One turn or mirror swaps these rows in pairs. Which row does each one swap with?
j828: [  1  -9 -28   5  -2   0   7  20   1   3   9   5   7   9  -6   2   0  -9]
j939: [  3 -10 -11  10 -12  19  17  -6  -5   2  -5  -2   6  16  -8   3  -9   5]
j610: [  4 -19   4  -3  -7  14  15  16   4  -5  -1   7   1  12   2  15   1  -2]
j48: [  5  -3   4 -17  -4  16   9   6  -4  10   3   7   2  -5  -9   4   2  -3]
j378: [ 1 -3  0 12  2 22 13 -6  1 -8  0 16 -9 -3  4 -4 -3 -3]
j394: [ -3  -1   0   0 -11  14  13  11   6  17   9   4   3   7  -3  -7  -9  -8]
j490: [ -5 -15   1   7 -16  13  11   3   1  -7 -10   2  -4   5 -11  -2  -9 -14]
j584: [  4 -14 -22   3   3   0   3  21  -4   1  -5  13  16   5 -13   4  -5 -12]
j716: [ 10  -6 -19 -10  -5  15   2   5  -7  -7  -6  14  15  -7   0   2 -13   8]
j564: [ 14  -5 -21  -9   3   5  18  11  -9   6  -9   1  13  -5  -2   3  -2 -12]
j546: [ 4 -9  5 22  6 15  4  7  6 -3 -6  7  7  6  6 -2 -8 -1]
j710: [  4 -10 -28  -1   6   5  20   3   2   6  -9   5   2   0   6  -2  -2 -12]
j164: [  7 -11   4  12  -2  17  15   4  -6  -3   7   3   1  -9   1 -15 -10  -8]
j269: [  2 -15   4  10   1  13  10   3  -5   5   3  11   8  21  -8   7  -2  -8]
j180: [  0  -9 -22  15  -3   9  10   5   2  16 -10  18   9   3 -16   2 -11  -2]
j535: [  4  -8 -22 -17   1  14  20   3  -2  -1   3   9  -1  11 -10   6  -4   0]
j779: [ 2 -2 -9 17 -3 13  3  7 -5 18  7  2  1  8 -8 12 -2  2]
j511: [  4   0  -7   0   6  16  11  -5   4   7  -2   2  -3  -9  10  -3 -17  -3]
j37: [  3   0 -20  -6  -1  12  -1   5   2 -18   4   4   7  -6   3  -2  -3  -5]
j639: [  1  -4 -21   5  -9  15  14   3   5 -17 -12   8   5  -7  -9  16  -8  -3]
j85: [10 -2  7 18 -6  8  9  8  0 17 -1 12  3  2 -6  7 -3 -2]
j93: [  7 -11 -24   7 -10   9   5  10  13  -8   2  -2   6  -6 -17  -5  -4  -2]
j286: [ 15  -3 -23  -1  -2  -6  12  19   0  -1  -3  15  10   2  -5   5   2  -9]
j463: [ 13  -6 -24  -2   1   4  12  18  -3   5   1  -3   6  -8  -3   8   6 -11]
j841: [ 11  -8 -16   0   4  12   2   8   4 -14 -17   4   8 -12 -12   4  -1   2]
j99: [  6  13 -30  -2   0  11  13   9   0   5   1   9   4  -5  -5   2  -2   0]
j216: [  4  -8   0  23   6  13   9   8  -8  12  -1   7   8   1 -12  11  -5  -6]
j167: [  9 -10 -13  -3   2  15   2  19  -8 -13  -8  10  12   0  -6   1  11   1]
j622: [ 12  -5 -22  10   9   6  -3  11   7  -8   1  13   6  -5 -15   9   4  -5]
j531: [  1 -12   0  -3  -5  20   6   7   7  21  -2  -2   3 -10  -7   9  -2  -2]
j809: [ -1 -21   6  11  -3  18  21   3   2  -2 -11   7   8   6  -1  -3  -7  -6]
j690: [  5  -5 -10   5   0   4  16  14  -3   7   1  -9  13   2 -20   6  -5 -14]
j783: [  2  -7 -12   3   4  14  25   9   5 -22   2   1   6   4  -6   0  -1  -5]
j50: [  0 -12 -13 -17  -4  19  16  11  -3   3   1   9   4 -12  -1  -6  -1  -5]
j590: [  6   0 -15   9   6  17  12   7   1 -20  -1  18   3  -2  -5   7   5   4]
j371: [  4  -8  -7   6   1  16   9   1  17   7  10   5 -11  -2 -11   0 -13  -3]
j985: [ 12  -8 -15   9   5   9   2   9   7  -9 -10  11 -15  -2  -2   7   2  -1]
j206: [ 1 -9 10  1 -3 12 -2  9  4 -9  0  8  2 14 -5 -3 -6 -4]
j771: [  0 -12 -19  -1 -10   8   4  14  -7   3   3   4  21  14  -3   9  -2   3]
j577: [  4  -7  -7 -19  -5  12   1   8   4 -16   1  10   7  -2  -1   3  -4  -3]
j829: [  3 -13  -6  12  -6  12   7   5   1  25  -5  10   0   5   5   5  -7  -5]
j266: [  5  -4 -14  28   1  11   2   6  -1   5   5  -1   0  -3  -7  -6   1  -3]
j258: [  0  -7  -1   3  -7  20  -3   0   8  -4 -11  12  -4   5 -14  -1  -9   9]
j19: [  6 -11  -2  11  -4  15  10   6   8  24  -6  11   7 -11  -2  -2 -10  -4]
j219: [-6 -7  2  8 -9 26  6 -3 -3 -1  5 11  1  1  4 -5 -2 -1]
j973: [  5  -1 -17   2   8   5  16   0  12   3   1  19   1  -5   9  -5 -11  -8]

j219 is swapped with j37
j590 is swapped with j206
j690 is swapped with j180
j378 is swapped with j577
j286 is swapped with j85
j99 is swapped with j394

One turn or mirror swaps these rows in pairs. Which row does each one swap with?
j853: [ -3   5  -8  -4 -10  -5   3  -5 -18   6  -5  -3  16   6   2 -13  -3  -1
  -7]
j31: [-3  5  0  3 -1 -4 27  2 -2 -8 -3 10  3  7  4  0  1  0 -4]
j211: [ -6  -5  -3  -6   3  -5 -10   0  -5 -11  10  -2  -1   4 -13 -10 -14  -9
 -15]
j896: [ -4 -16   3  -4 -16  -2  -8   1  -7  -4   5  -1   4   3  12  -6  -9  -8
   4]
j678: [ -4   4 -13  -9  -2  -4   1   4 -12  -5  -3   9  -8  -2   1   4  13 -20
  -3]
j701: [ -1  -4  -1   4  -1  -8 -20   3  -3  -4   3   0  -5   0   5 -17  -4   6
  10]
j675: [  1  -7  -6   8  -3  -3  -2  10 -18 -12   5  -4   1   2  -3 -17 -16  -3
   5]
j299: [  3   1   1   2  -2  -3   0   6  -8  -7  -1   6   6   7  -1   1  -6 -23
 -20]
j556: [ -1  -5  -2  -8  -2  -8  -1   0  -6 -14  10  15  10   3   2  -3 -17   6
   6]
j357: [  2  10   2   9   2   0   1   3   9   4   3  10  -8   2  -8  -5  -5 -22
  -4]
j578: [ -1  -4  -2   1   4  -6  10  -3  -5  -5   3  18  -4  -1  -5 -14   8 -10
  16]
j246: [  7   0  -1  -2  -2  -3 -13   6  -7  -4  -1   1  -6   5 -16 -18  -9   7
  -7]
j552: [  8   0  -1 -12   2  -5 -13   3   2  -2   8  -9   4   3   1  -3 -17   3
   5]
j362: [ -5  16  -2  12  -3 -10   5   9  -9   4  -3  -5   6   1 -13 -11   4   1
   3]
j817: [ 11  14   3  -5  -2  -6  11   8 -12   4  14  -6  -8  -1   7  -4   5  -4
   8]
j712: [  0   3  -1  -3  -8  -7   9   5  -9  -8   4  -3   4   9   3   3   4 -24
 -14]
j43: [ -3   4  -1   0   0  -5  -1   4  -6  -5   4  -8   0   8  -2 -27   1  -3
 -16]
j431: [  3   1  -2  -3  -1   2  18  -2 -10  -6  10 -16   2   6   2   7  -5  -8
  -8]
j883: [-11   7  -7  11   4  -2   0  -6   2  -5   0   2  15  -5 -11  -8   5  -1
  -3]
j230: [ -2   4  -2 -13  -3   0  -6   3  -4  -3  23   8 -16   3   3  -4   6  -8
   1]
j268: [ -2   2  -2   3   1   0   0   6  -6  -3   7   4  10   3  -6 -11  -2  10
  23]
j251: [ -1   4   6 -12  -4   4   2  -3   1  -1  12  11 -12   8  -1  11   5 -11
  -8]
j325: [-16   4  -2  -8  -4   3   4  11 -17 -10   8  -5  -2  -5   7  -1   6  -9
  -3]
j904: [  0  13   5   0   9  -3  14  -2  -1 -12   3  18   3   6  -8  -1  -2  -8
 -11]
j124: [-8  0 -2  0  0 -6 -9  4  3 -5 13  9 19  2  2  5  0  2  1]
j109: [ -8   8  -5  -4  -3   2   2  -2 -13   6  -5  16 -12   3  11  -7  -1 -15
   7]
j173: [  3  -2  -2   2  -2  -1 -19   2   0  -5  -1  10  -6   4 -10   7  -4   1
  12]
j254: [-16  10  -5   1   4  -5   2  -8   8  -4   2   7   8  -4 -11 -11  -1  -9
 -10]
j524: [ -8  11  -2  -5 -10  -1  -9  -6  -8   2  -6   1   6   2  -2  -7 -10 -10
 -18]
j752: [ -8   1  -3 -10  -5  -1   9  -2   5   4  -6  14 -11  -3  -9 -13  -4   0
  -8]
j327: [  7  -7   7  -8   0  -2  -1   3  -6   9   3  13   8  15  -3  -6 -13  -7
 -11]
j593: [  1   9  -2   0   0  -6   1   2  -4  -4   0   3  18   0  -8   7   1 -10
  18]
j620: [ 13   2   1   8   2   0  11  -4  12  -6  -7  -3   1  10  -3  -3  -5 -11
  -5]
j185: [  0  12 -10  -5  -7 -11  -2   1 -18  14   4  -6   1   7  -5  -1   6  -1
  -8]
j521: [ 14   9   2   2   5  -2   2   5  -7   2  13   4 -10   4   3  -8   5  -7
  19]
j191: [  8   6   7  -5   1   4   8  -5  11   5   9   2 -14  14   1  -3  -5 -11
  -2]
j449: [  2  -2  -4 -12 -12   4   9   6 -14  -5   4  -7 -11   7  10  -1  -2 -13
  11]
j105: [ 0  4 -3  5  0 -4 15  3  1 -1  6  1 -2  2 -4 15  2 12 -7]
j830: [-8  4  0 -4  2 -3 21 -1  1 -7  3 -3 -3  1  3 -6 -2 13 10]
j886: [  2   5  -3  -5 -17 -11   4   7 -22   5  -2   3  11   8   7  -4  -6  -7
   2]
j571: [ -3  -6  -2  -4  -5  -5  -9   2  -5 -11   4 -13 -12   2   3  -3  -9   7
  12]
j172: [ -5   6  -3   4   0  -3  16  -4   3   1   9  -2  -6   6   5 -10  -8 -17
  16]
j692: [-12   3  -4   0   5   1  21  -7  -7  -5   1   8   1  -2   2   0   0   8
   6]
j585: [ -3   1   2   1   4  -6  -3   1 -10  -3  -3 -15  -2   2  -3   3  -6  13
  12]
j2: [  3  -3  -2  -3  -3  -7 -19   2  -6  -3   1  -7   1   5  -5 -15   2 -17
 -10]
j57: [ 13   4   0  -3  -8  -4   3   8 -22   8  -4  -6   5   8   7  -8  -4  -5
   6]
j408: [ -1   4   0  -5  -6  -3 -18   1  -6   0   2  12   2   1 -18  -2   2   5
  -4]
j536: [ 13  -3  -1  -6   4  -7   4  -4   0  -9   9   4 -17   6  10  -4   2 -13
  10]
j256: [  2  10   1  -4  13   0   4  11  -3   1   0   5 -22   1   2  -9   4  -7
   6]
j948: [  1   1   3   5   8   0   5  -1  17 -12   7   4  -5  -1  -5  -3   5 -11
  -3]

j853 is swapped with j31
j191 is swapped with j246
j325 is swapped with j593
j362 is swapped with j431
j57 is swapped with j830
j571 is swapped with j521

